Look-ups in named tables: a row name and a column name give one cell, copied from the table.

kiter
        pab  tilasad  relu  talopen  tiba  nat  kigaz  bim  kozafun  geg
ful     111      149   139       89    97  179     95   71      103   67
ras     127      194   126       64    63  179     77   72      107   30
mozu     34       30    41      129   108   78    111   63      107   89
muzozi  124      111   137      123   113  119    123   77       87   65
tikap    63       36    78       92   122   58     93  107      100   75
runag   132      121   128       37   102  157     80  106      135   67

kigaz of muzozi is 123
nat of tikap is 58
pab of tikap is 63
kozafun of ras is 107
pab of runag is 132
geg of runag is 67
kozafun of ful is 103
Which row has the largest relu? ful

zilomav
cols = tumupo, fif, malog, zed, kitel, ropu
zodilok: [108, 45, 173, 68, 174, 141]
doseda: [78, 199, 112, 90, 83, 157]
nebitu: [53, 110, 77, 165, 13, 60]
bokobap: [83, 64, 196, 119, 98, 87]
fupazos: [76, 81, 62, 200, 127, 142]
bif: [96, 136, 126, 64, 65, 143]

zed of zodilok = 68
fif of zodilok = 45
kitel of fupazos = 127
malog of zodilok = 173
fif of doseda = 199
kitel of zodilok = 174
tumupo of doseda = 78
malog of doseda = 112
fif of bokobap = 64
zed of bokobap = 119
kitel of bif = 65
kitel of bokobap = 98
tumupo of fupazos = 76
ropu of bokobap = 87
ropu of fupazos = 142

tovaren =
,legefa,kota,gib,fununan,rudusuv,mar
peze,44,40,49,48,46,50
viz,60,66,43,58,32,24
tumifof,34,34,64,59,28,83
nek,43,45,47,80,25,45
nizi,38,18,42,62,53,59
tenidul,30,39,40,24,41,45
zemi,59,54,44,48,44,37
giz,31,62,59,70,23,50
kezupe,41,30,42,68,38,47
mizim,52,38,39,95,29,36
senu,53,76,68,55,24,49

gib of viz is 43
mar of tumifof is 83
rudusuv of tumifof is 28
mar of viz is 24
fununan of tenidul is 24
rudusuv of zemi is 44
legefa of zemi is 59
rudusuv of senu is 24
legefa of tenidul is 30
Which row has the largest legefa? viz

babis.csv
,zot,nos,nesat,volo,ter,kazev,gizo
disi,393,380,366,366,375,401,337
sol,205,484,366,444,330,151,554
vevu,343,391,367,384,364,326,402
kas,204,489,366,442,339,156,555
tatube,289,427,365,-768,349,265,458
nobene,345,392,371,380,366,331,396
roralob,361,379,366,374,366,352,387

What is the volo of roralob in babis? 374
What is the nos of kas in babis? 489
What is the zot of disi in babis? 393
What is the volo of kas in babis? 442
What is the zot of sol in babis? 205
What is the nesat of tatube in babis? 365
What is the volo of sol in babis? 444
What is the nos of roralob in babis? 379
What is the ter of vevu in babis? 364
What is the gizo of roralob in babis? 387
What is the zot of vevu in babis? 343
What is the kazev of nobene in babis? 331
What is the kazev of tatube in babis? 265
What is the nesat of disi in babis? 366
What is the kazev of disi in babis? 401

rok
|  | mir | beteso | lemom | mes | dor | rupo | neb | dosep |
|---|---|---|---|---|---|---|---|---|
| tunokiv | 137 | 95 | 76 | 87 | 175 | 80 | 99 | 133 |
| luvodom | 51 | 197 | 109 | 93 | 142 | 176 | 67 | 117 |
| gesa | 105 | 99 | 93 | 122 | 78 | 235 | 125 | 216 |
| doku | 187 | 124 | 94 | 103 | 101 | 188 | 139 | 141 |
| para | 184 | 76 | 56 | 129 | 117 | 75 | 108 | 110 |
| fasuvem | 113 | 116 | 175 | 40 | 156 | 5 | 130 | 83 |
| vupur | 97 | 116 | 210 | 150 | 99 | 97 | 65 | 28 |
| vezud | 88 | 65 | 71 | 204 | 130 | 164 | 107 | 105 |
| rodilop | 64 | 108 | 125 | 155 | 116 | 97 | 23 | 88 |
| menutap | 141 | 93 | 115 | 60 | 151 | 34 | 109 | 125 |
| bolebi | 104 | 160 | 115 | 123 | 100 | 112 | 17 | 83 |

menutap, neb: 109
gesa, mir: 105
gesa, dor: 78
rodilop, mir: 64
doku, dosep: 141
doku, neb: 139
gesa, mes: 122
gesa, dosep: 216
rodilop, dor: 116
vupur, dor: 99
vupur, rupo: 97
doku, mir: 187
menutap, mir: 141
vezud, beteso: 65
doku, rupo: 188
doku, mes: 103
vezud, dosep: 105
tunokiv, neb: 99
Which row has the largest dosep? gesa

Table zarudav
	kifuz	zov	siz	poket	divile	kesetat
zakeb	-0.16	-2.71	-0.04	-1.62	-3.78	-1.50
bunenid	-1.89	0.25	-2.33	-2.34	-0.99	0.03
rekone	-4.04	2.05	-3.63	-0.55	0.12	-2.14
feloril	5.55	-2.37	-5.95	-3.38	-6.52	-5.51
gefumat	-0.29	-1.18	0.38	-3.41	-1.97	-3.32
kur	3.98	-2.04	-3.05	-3.26	-6.55	-5.21
nen	-5.95	-0.62	-3.70	1.67	3.28	0.68
godur	-1.73	-0.43	-1.36	-1.41	-3.51	-2.02
tanibig	1.81	-2.63	-3.28	-5.20	-4.24	-5.76
maz	0.13	-0.55	-3.23	-3.22	-2.00	-1.95
zogu	-2.27	-0.16	0.12	-2.00	-3.37	-2.11
pugas	-4.75	1.99	-3.42	0.29	0.82	2.59
rirego	-1.44	-2.38	-0.48	-1.27	-1.89	-1.87
kezavun	2.22	-1.09	-2.87	-5.41	-4.93	-5.53

siz of bunenid is -2.33
zov of zogu is -0.16
poket of rekone is -0.55
kesetat of bunenid is 0.03
kesetat of zogu is -2.11
divile of gefumat is -1.97
kifuz of gefumat is -0.29
siz of feloril is -5.95
zov of nen is -0.62
kifuz of nen is -5.95
zov of feloril is -2.37
divile of pugas is 0.82
kesetat of kezavun is -5.53
poket of gefumat is -3.41
poket of nen is 1.67
zov of kezavun is -1.09
poket of pugas is 0.29
poket of kur is -3.26
kifuz of kezavun is 2.22
kifuz of rekone is -4.04
Which row has the largest divile? nen

